In the data rows, zero lies at 4.5, halfway between 4 and 5.
Here are some numbered points:
[4, 4, 3, 5, 5, 3, 5, 5] 0
[3, 5, 5, 4, 6, 6, 4, 2] 1
[5, 4, 5, 2, 2, 3, 4, 1] 2
[7, 4, 4, 6, 6, 4, 5, 8] 3
[4, 5, 5, 5, 5, 2, 4, 8] 4
[6, 5, 2, 4, 3, 2, 3, 3] 5
[4, 4, 4, 2, 5, 5, 6, 1] 6
[9, 4, 1, 6, 5, 0, 7, 9] 7
[4, 7, 3, 5, 6, 3, 3, 4] 8
[4, 1, 8, 4, 3, 8, 7, 2] 9
[4, 3, 4, 6, 5, 5, 5, 9] 10
[7, 4, 2, 4, 5, 5, 3, 5] 11
[8, 3, 5, 5, 4, 4, 4, 5] 12
[0, 6, 6, 2, 3, 5, 2, 0] 13
[4, 4, 5, 4, 3, 6, 3, 1] 14
[3, 6, 6, 6, 4, 4, 5, 3] 15
[8, 5, 4, 4, 3, 2, 5, 5] 16
[0, 6, 5, 3, 5, 3, 4, 7] 17
[7, 3, 5, 3, 4, 6, 3, 2] 18
[4, 5, 3, 5, 4, 3, 5, 6] 19
[6, 5, 5, 3, 3, 6, 3, 3] 20
[3, 6, 4, 6, 4, 6, 5, 3] 21
[1, 3, 9, 5, 3, 9, 5, 0] 22
[5, 4, 4, 5, 6, 2, 5, 6] 23
[6, 6, 3, 3, 5, 5, 4, 3] 24
[0, 4, 6, 9, 6, 6, 6, 9] 25
[3, 4, 6, 5, 5, 6, 4, 5] 26
[4, 4, 7, 5, 5, 5, 3, 3] 27
New points follow, each followed by the numbers of its three nearest points above, smallest number first.
[5, 4, 4, 3, 3, 5, 3, 3] ~ 14 18 20
[5, 4, 4, 2, 3, 5, 5, 4] ~ 6 20 24
[6, 5, 4, 5, 4, 5, 3, 6] ~ 11 12 19
[5, 4, 5, 3, 2, 3, 2, 1] ~ 2 14 20
[7, 3, 4, 4, 5, 5, 4, 3] ~ 11 12 18
[2, 6, 5, 3, 4, 3, 5, 5] ~ 15 17 19
[6, 6, 3, 3, 4, 2, 3, 2] ~ 2 5 24
